One turn or mirror swaps these rows in pairs. Which row does each one swap with?
The rows were stretched afterwards, more along some directions than others.
sovob: [ -3.4  12.0  -5.1 -13.5  -5.8   9.8 -13.6  10.3  23.4   0.0 -19.4  -6.8
   8.1  -4.1  11.4   5.2  -1.9  12.6   9.4 -13.5   1.2   3.2   3.0  -1.6
  -2.2  -2.0  21.7  31.0   7.5]
zaz: [  4.9  17.2  10.3 -16.1  19.8  -6.5 -18.5   3.0  14.5  10.8 -27.5   5.2
  21.0  -3.7  -0.9  18.0   2.6  19.2 -33.2 -27.4  -1.0  14.4   1.2 -15.8
  10.5   3.3   8.0  22.4 -10.5]
dobel: [  2.0  -7.4   1.9  -2.5  -2.2   7.5  -7.0  13.5   6.7  10.0 -12.9   0.1
   1.2  -8.4   6.8   4.0   1.0 -20.7  -2.6  -8.7   1.0  -7.2  -8.6   0.0
  21.8  -5.2 -15.1   6.9   6.1]
Vupig: [  5.4  17.0  -8.0 -10.8   9.4   3.2 -14.3   0.8   6.8  -4.7 -24.0  -9.2
  22.0  -2.2  -2.3   8.9  -0.8  18.6 -15.1 -24.8   2.5  14.1   3.3 -14.8
  18.3 -10.7  20.4  23.5   2.0]
Zinu: [  1.7   2.5  10.4 -26.4  31.8  -3.5 -20.5   5.1   5.1  17.4  -9.9   4.3
  -1.7  -7.4  14.3  33.3 -15.4  18.4 -23.7   5.9 -11.8   5.9 -36.1 -18.8
   8.0   5.8  -0.4   3.3  -3.9]
sog: [  0.4   7.7 -25.2 -31.8  11.3  -1.4 -16.0  10.6  -3.6  -3.0 -19.7  -4.6
  19.3  -9.8  11.3   6.7  -2.8 -12.2 -24.2 -16.5   7.1  -2.1 -26.0 -13.1
  20.6  -3.7   7.1   8.6   2.4]
gizil: [ -0.7   2.2   4.3 -20.4  29.2   0.1  -6.3   8.0  18.0   1.0 -21.6   1.9
  -2.1 -22.8  -1.8  24.1 -19.5  17.0 -15.2  -9.3 -12.2 -14.3  -4.3  -7.0
   5.5 -17.5  -1.1  17.7  -5.3]
vomud: [ -7.2  19.2  16.8 -13.7  19.0   9.1 -23.1  22.6  24.9  12.2 -35.2  -3.8
  -2.6 -22.2   8.1  16.3   3.7  -4.1 -22.5 -19.3  10.7   2.6  -1.3  -4.4
  17.7   3.6  10.6  23.3  -1.8]
tiva: [  0.1   1.0   8.3 -26.2  19.5   1.2 -17.1   2.1   7.9   2.4 -20.4   2.5
   6.2  -7.1  -0.8  26.5 -20.6   4.6 -20.1  -3.8  -8.4 -10.3  -6.9  -8.9
  10.0 -17.1  -9.3   6.2   5.9]
Bafo: [  7.4  15.7   6.6 -29.3  10.3   6.8 -23.4   6.3  -2.4  -7.9 -22.7  12.8
  16.4   9.6   8.8  16.5  -9.3   8.8 -26.5 -21.2   7.2 -12.3  -7.6 -15.2
  15.2  -4.4   9.2  25.1  -0.5]
bak: [ -5.6   3.4   0.4 -11.7  17.6   7.9  -6.8   8.4  10.9  -9.2 -21.2  -5.5
 -17.1  -6.2   7.9  20.2 -15.5  -2.5  -1.2 -12.7   9.6 -11.6 -11.0 -20.1
  13.0   3.6   9.9  12.5  16.3]
Fetu: [ -6.6  13.5   5.8  -3.0  -1.3  -0.2 -16.0  14.8   2.6   5.0  -6.9  -6.0
   6.9 -18.5  14.5  12.6 -12.5   5.9  -6.7  -4.8   1.5 -15.6 -31.9   3.2
  19.5 -15.4  10.2   6.4   9.1]
Nuban: [ -0.5  11.9  22.0  -8.2   2.3   6.8  -7.9   2.4  15.0   9.8 -14.0  -2.2
   0.6 -16.2  21.1  17.7 -12.6  18.8 -17.3  -6.9  -2.0   6.7  -1.7  12.2
  -0.1   5.8  -3.6  21.6  -9.5]
zuv: [ -4.3  21.1  -1.4 -17.0  18.1  10.0  -3.9  17.0   9.3  -9.2 -26.5  -2.8
  -2.3  -7.5  10.4  14.2 -17.4  40.8  -1.0 -22.2 -10.8 -15.7 -28.7 -14.5
  -0.5   2.1  24.5  41.8  -7.0]
Tokop: [ -9.4  23.7  -0.8 -15.0  13.0  10.7  -4.9  13.2  16.4  -5.6 -30.4 -17.6
  -8.6 -16.4   7.4   8.8 -17.3  41.6   2.8 -14.8 -13.4  -5.4 -20.5  -9.3
  -3.8   3.0  22.6  34.8  -2.3]
lolut: [ -9.8  22.8  16.7  -5.0  26.5   8.5 -20.3   8.7  26.0   9.6 -30.9  -4.5
   2.1 -25.8   5.5  27.2  -3.8  13.9 -20.1 -16.3   5.5   5.3   4.8  -6.7
  14.7  -4.2  10.0  24.0  -3.7]
mina: [  2.6  17.7  -1.7 -22.0  29.5  16.0 -13.4   7.0  11.2  -1.8 -41.3 -12.1
  -4.8  -8.4   1.1  15.7 -10.9  30.3 -34.0 -29.4   7.0  -7.2   2.8 -17.9
  12.8  -4.1  26.9  27.9 -17.1]
zal: [-10.8  17.8  15.1   2.4  26.3   5.2 -16.3   4.6  21.0  12.3 -24.3 -11.6
   8.6 -24.4  -1.0  31.0  -9.8  31.1 -20.7 -14.8   2.0   5.6   2.8  -4.7
  11.8 -12.4   8.8  18.5  -1.0]
losi: [-10.1   8.6  -5.3 -12.5  10.4   2.1 -17.0   6.0   4.4  -2.5 -24.4 -14.2
  13.3  -8.4   1.0  11.0  -0.8  18.6 -19.3  -5.9  20.0  -1.6 -14.3 -27.1
  14.0 -19.7  21.4   9.9   9.4]
gori: [  1.2  20.1  15.8 -19.9  19.2  -6.8 -21.5  11.2  22.2  16.6 -32.0   7.2
   6.6 -10.2   3.6  12.5  -0.1  12.2 -25.7 -19.0  -1.4  10.7  -1.5 -15.1
   7.4   6.3  -1.1  15.1 -11.5]
Nof: [-12.7  14.7  -5.3 -13.8  -1.5  11.1 -11.6  20.0  30.8   2.1 -17.6  -3.7
   0.9  -5.3  17.0   1.5  -5.6   8.7  13.5 -17.2   2.5 -10.4  -4.7  -8.4
  -2.2  -0.6  18.7  31.2  16.1]
zelan: [ -2.9  13.6 -13.0   5.7  25.8  -2.2 -10.7  16.4  -3.6 -15.2  -2.4  -8.0
  15.3 -18.7  12.8  15.3 -12.8  10.6  -7.4  -3.0   2.3  -8.7 -29.0 -13.0
  30.8 -25.3   7.0  -3.1   6.5]
Tise: [ -3.5   4.8  11.6 -29.1   3.8  12.6  -5.4   7.8  15.3   1.2 -36.4  -2.0
  -4.5 -15.2   2.7   8.3  -1.0  -0.9 -16.1 -22.4   4.6  -7.9   4.7 -11.0
   6.7  -2.4 -12.8  31.0  -9.2]
Gev: [  0.1  10.4 -22.1 -31.9  13.3   0.6 -18.1  12.3  -3.6   0.4 -26.3  -2.2
  12.9 -12.1  11.2   9.1   0.8 -17.4 -29.6 -17.6   8.2  -2.9 -21.1 -12.7
  24.1  -1.4   5.6   7.8  -4.7]
giz: [  4.1  23.7   9.6 -23.3  15.4   7.7 -16.3  12.9   0.7  -4.2 -30.1  15.2
  11.8   1.0  11.3  16.9  -7.0  22.0 -18.9 -25.6   1.4 -13.8 -18.5 -15.3
  14.3   2.0  15.4  36.8 -11.9]
Deran: [  0.8   6.9 -18.5 -33.2  14.9  -0.2 -11.3   4.1  -1.9  -3.1 -22.0  -3.6
  15.0  -1.1   9.8   7.5  -8.0  -7.4 -22.5 -22.5   4.4  -8.5 -23.3 -23.9
  19.7  -1.0  10.8   9.9   0.2]
vaz: [  1.6   5.9 -23.5 -34.6  10.8  -0.4 -13.6  10.9  -3.3  -4.1 -22.9  -5.2
  17.4  -3.4   9.1   7.1  -5.4  -7.6 -26.0 -25.0   7.1  -6.7 -20.9 -17.3
  17.0  -3.7  15.0  12.4   6.1]
dedid: [  1.7   1.9  12.0 -22.9  25.4  -4.3 -21.1   9.3   6.6  22.6 -13.5   3.6
  -1.7 -11.5  14.3  33.0 -12.6  18.9 -20.2   8.5 -13.4   7.3 -35.7 -13.0
  10.3   1.2  -3.9   3.8  -5.8]
tik: [ -7.2  -7.8  15.6  -6.6  -2.4   7.6  -1.4  20.4  17.2   0.7 -20.7  -4.2
 -17.8 -13.1  15.8  -0.8  -0.2 -19.7   3.7  -7.5   0.5   2.0 -13.7   0.0
   9.3  -8.5  -1.9  10.1  -1.0]
nid: [ -6.0  -1.9  -2.8 -24.7  15.7  -5.3   7.9   0.2   5.1  -6.5  -8.4  -4.4
   9.7 -11.2  18.2  12.9 -21.0  13.4 -17.2  -8.9  -4.4   2.7 -31.4  -8.2
   4.4 -13.6  11.2  17.3  -5.9]
Rosef: [ -5.9  17.3   3.2 -13.7  30.9  11.7 -11.4  11.8  11.3  -4.3 -41.8  -9.6
   9.2 -11.1   1.1  16.5 -16.2  43.3 -30.9  -4.4   8.0  -7.9  -6.9 -18.1
   9.1 -22.3  21.8  26.8 -10.5]
Rilif: [  0.0  -2.1  10.2 -26.9  -0.2   8.8  -3.2   9.7  13.3   3.9 -30.7  -0.4
  -4.2 -27.9  12.4  10.2   6.3   4.7 -14.2 -18.2  -3.6   1.0   1.0  10.6
  -4.1   1.5 -13.7  29.7 -24.6]
viket: [  4.9  10.4 -12.8  -7.8   2.6   3.5  -8.1   1.5   4.2 -11.6 -25.5  -8.1
  19.7  -7.0  -0.2   7.8  -1.4  17.8 -11.8 -23.8   3.1   5.7   7.4  -3.7
  12.7 -12.4  24.5  31.0   2.6]
Muli: [ -1.6  12.4 -12.6 -29.0  13.3   4.7 -18.5  16.2   3.2  -4.0 -31.8  -7.6
  11.9 -13.2  10.0   7.6   5.3 -14.0 -32.5 -22.4  15.3  -6.9 -16.8 -15.0
  22.9   0.6  15.8  16.0   0.6]
zad: [ -3.4  12.4  -9.2   6.6  27.2   0.0  -6.8  21.6   2.3 -11.6  -7.4  -9.6
   8.1 -17.9  12.7  15.4 -17.7  16.8  -2.9  -2.2   0.6 -15.1 -31.1 -17.6
  29.7 -27.6   9.6  -1.6   9.8]
ved: [  5.8   7.2  18.9  -6.9   5.8  -0.9  -7.4   6.3   6.4  14.2 -11.4   9.2
   5.9 -13.3  17.4  16.1 -10.4   1.3 -23.0 -12.7   0.1  -3.8  -3.4  11.6
  11.4   7.6 -15.6  15.8 -10.9]
daro: [ -9.7  14.6  13.5  -2.2   0.4   7.9  -7.1   3.0  19.1   3.6 -19.1 -21.1
 -14.2 -15.2  20.7  13.1 -10.4  31.5  -3.9   2.8   0.0  12.2   0.0   2.8
  -8.1   6.8   7.6  22.3   0.7]
lan: [  3.9  25.5   9.8 -22.4  20.4   6.7 -14.0  12.4   1.8  -6.2 -25.1  13.7
  12.7  -2.2  12.8  16.6 -11.4  30.8 -16.2 -24.8  -4.1 -13.7 -25.1 -12.1
  10.4   3.1  14.8  36.1 -14.4]
fasub: [  4.1  -2.3   5.9 -21.7  -4.3   7.9  -1.9   9.3   5.3   1.1 -21.7  -0.2
   0.5 -34.1  16.0  16.7   3.0   8.5  -8.5 -12.3  -8.5   1.2  -6.3  15.6
  -3.4  -3.3  -4.2  21.3 -24.8]
pon: [  6.2  11.3  -1.7 -27.9  26.9  14.2 -14.1   9.5  10.4   5.2 -39.2 -10.3
  -8.6 -12.8   5.5  14.2 -13.6  25.0 -37.2 -29.9   5.1  -5.6  -0.7 -15.5
  10.2   0.2  30.0  29.2 -19.1]
luzum: [-11.5  -7.2   9.2  -8.7   6.2   1.9   4.6  18.1  16.2  -6.4 -15.4  -5.9
 -15.6 -16.3  20.0   4.2  -6.1  -4.2  -0.1 -12.3   0.9   4.0 -18.9  -6.8
   4.0 -14.5   6.8   8.7   1.1]
zise: [-12.3  13.7   0.5   1.2  23.7   3.9 -17.9  -1.1  13.6   5.9 -21.6 -17.8
  17.0 -17.8  -2.6  27.6 -11.4  37.4 -21.6  -5.2   9.6   5.3  -2.7 -17.2
  12.8 -21.6  17.4  10.8   8.5]
pedi: [  0.2  -6.2  -1.3  -4.4  -0.8  11.2 -11.8  19.1  14.1   8.5 -28.6  -5.7
 -11.2 -12.1   6.3   1.1   1.5 -17.9  -2.0  -5.8   2.0  -4.9  -8.2  -7.3
  23.9  -7.8  -6.8   6.0   6.5]
Nilig: [ -7.6   6.2  11.5 -20.6   1.2   9.5  -6.4   9.3   9.5  -5.0 -28.0  -3.7
   1.9 -11.1   0.9   3.2  -7.8  -5.3 -11.9 -18.6   5.6 -16.4  -6.6 -12.2
  16.4 -13.7 -14.3  23.4   5.2]
kezub: [ -2.9   5.1  -9.3 -24.5   2.3   0.5 -14.1  16.6   6.9  -4.1 -27.7  -4.3
   2.1  -9.9  10.5   3.8   2.2   1.7 -13.2  -3.8  23.7  -9.8 -22.9 -25.8
  14.8 -13.2  18.1  11.8   4.8]
zalip: [ -0.3  15.7 -14.4   1.5  25.6  -4.9 -10.5  16.2  -1.2 -11.9  -7.0  -4.7
  16.1 -23.7  12.4  19.7  -9.8  12.3  -7.6  -1.9   1.6  -7.1 -24.1  -6.9
  29.7 -23.9   3.5   1.1  -0.3]
bigas: [ -4.6   4.7  14.0 -13.8  26.5  -4.2 -16.3  14.4  10.7  20.7 -20.2   1.4
   5.7 -21.8  12.1  27.1 -13.2  29.0 -21.8  17.1 -10.5   3.6 -38.9  -6.2
   6.7 -15.0  -0.4   4.7 -11.6]
Mal: [-11.8  14.4  14.6  -5.1  -1.1   5.1  -6.1  12.0   6.3  -2.7 -16.6  -4.0
   5.4 -14.3   4.5   6.8 -14.3  -1.5  -2.2 -10.7   3.0 -21.9 -19.6  -4.2
  20.3 -18.5  -7.1  19.1  13.2]
Koru: [ -2.1  14.8  -7.4   3.0  31.6  -5.1  -7.4  12.9   3.7 -11.1  -5.6  -8.9
  14.5 -11.4  10.7  15.7 -17.6  21.2  -4.4  -6.8   0.5 -11.7 -27.7 -20.1
  29.0 -21.5  10.3   2.4   6.0]
Nanul: [  1.5   4.8   4.1 -22.9  29.0  -0.7  -2.3   7.0  18.3   2.6 -23.8   2.8
  -3.9 -21.4  -1.2  23.8 -15.9  11.7  -9.2 -10.2  -7.7 -16.6  -8.0  -9.0
   7.1 -10.9  -2.7  21.9  -6.8]
Kupo: [ -6.5  12.2   8.0  -6.7  -2.6   0.1 -14.9  13.8   4.5   7.0  -7.5  -6.6
   4.5 -20.5  14.8  13.7  -8.5   7.3  -9.1  -9.1   0.9 -11.6 -31.4   7.0
  16.2 -10.8  12.4   8.0   6.0]
Nefe: [-11.6  15.2  -2.2  -8.5  20.0   7.3 -21.7  23.3  27.3  -3.4 -15.7   2.3
   0.9   7.6   8.3   3.5  -7.9   7.7   4.3 -19.8   5.7 -19.4 -12.6 -32.4
  15.2  -8.8  15.0   8.8  15.3]
vub: [ -7.8  10.5   6.9  -6.9  -2.9   4.4 -11.7   8.6   3.6   0.3 -10.9  -7.7
   9.4 -15.6   8.6  10.6 -14.5   1.2  -1.1  -2.7   4.2 -17.5 -24.9  -4.8
  23.6 -20.4  -5.3  10.1  15.6]
Niba: [-11.6  20.9  -7.4 -12.7  17.5   8.6 -19.2  23.1  34.3   2.6 -16.0  -6.2
   1.2  -2.8  13.2   5.1 -13.7  15.9   3.0  -9.6   5.2 -11.9 -16.9 -29.4
  12.4  -7.0  16.8  11.6  17.2]
dori: [ -7.3  11.6  24.9 -17.3   9.1  -2.5 -15.5  16.8  30.4  13.3 -31.5  11.1
  -2.1 -13.9   6.9   8.5   5.9  -0.6 -12.7 -17.7   2.5   2.9   0.1  -4.5
  -3.6   7.5  -6.5  19.3  -7.4]
vek: [  3.3   7.0 -10.7  -0.9  13.0  -0.3  -6.6  14.8  -0.9 -10.7 -11.9  -7.8
  15.4 -34.5  16.1  21.6  -5.1  15.5  -6.7  -4.9  -0.5  -7.8 -27.8   5.0
  22.5 -22.5   4.9   0.1  -8.2]
raso: [ -7.6   7.7  -7.7 -13.0  10.9   3.6 -19.9   2.5   9.2   3.5 -24.5 -17.9
   9.6  -7.3   1.0  17.5  -4.6  24.5 -17.9  -1.8  18.8   4.8  -8.4 -26.7
  11.8 -16.3  18.0   6.2  11.3]
fip: [ -1.7   4.2   1.7 -21.6  27.8   4.9 -16.7  12.8  12.0   2.5 -19.5  -4.1
 -16.9  -0.2  10.7  27.4 -19.1   7.6 -10.9 -11.0  -0.6  -3.4 -29.0 -28.1
  14.9   5.9  10.2  10.2  11.5]
toz: [  9.3   2.8  16.4  -6.4   2.6   5.2 -11.0  11.3  10.3  16.7 -17.5   9.6
   5.9  -8.4  14.0  13.8  -3.3  -4.4 -19.0 -17.6  -0.4  -4.5  -8.0   4.9
  21.4   6.1 -21.5  13.7 -10.0]
bufop: [ -7.1  -7.2   2.5 -16.6   9.3  -7.2   8.1  10.2   3.3 -11.8  -5.5   2.9
   7.6 -11.3  15.4   6.5 -10.2  -4.8 -20.4 -26.3   2.0  -4.1 -22.7   0.5
   3.4 -11.9   7.8   9.8  -4.7]
sud: [ -0.3  12.9  -2.9 -25.1  29.6  15.3 -12.8  11.8  15.0  -2.2 -47.4  -7.4
  -2.8 -12.0   0.2  12.5 -11.2  25.9 -39.0 -27.2  10.5  -8.7   4.0 -17.8
  11.9  -9.1  25.5  29.9 -16.3]
Fotud: [-13.0  15.6  20.0  -9.5  -4.6   2.2  -7.6  15.9  30.6   4.0 -37.0   8.3
 -12.7 -17.7  11.1   6.1   1.7 -13.3  10.1 -17.2   7.9  -9.0  -1.1   1.5
   0.3   8.0  -7.5  25.1   4.6]
nidok: [  3.2   3.2   8.8 -22.1  28.3  -1.3  -4.4  17.6  20.7   4.5 -24.4   6.0
 -10.0 -24.6   0.7  16.7 -15.3   9.4  -7.7 -16.5  -9.8 -20.1  -9.5  -8.9
   6.3 -10.2   1.1  24.3  -9.4]
nalef: [ -4.0   7.0  -7.3 -23.5   0.9   4.2 -11.0  16.5  10.1  -5.0 -28.1  -1.7
  -0.8 -12.2  11.1   5.0   5.1   2.8  -8.1  -5.6  24.4 -14.1 -21.4 -25.7
  13.5 -11.2  19.9  15.7   3.6]

Niba is swapped with bufop
sud is swapped with gizil
sog is swapped with zelan
fasub is swapped with vomud
kezub is swapped with Fetu
gori is swapped with ved
zise is swapped with Nilig
raso is swapped with Mal
sovob is swapped with tik
daro is swapped with Fotud
Kupo is swapped with nalef
luzum is swapped with Nof
lolut is swapped with Rilif
dori is swapped with Nuban
Rosef is swapped with tiva
bigas is swapped with Bafo
zalip is swapped with Gev
toz is swapped with zaz
bak is swapped with Tokop

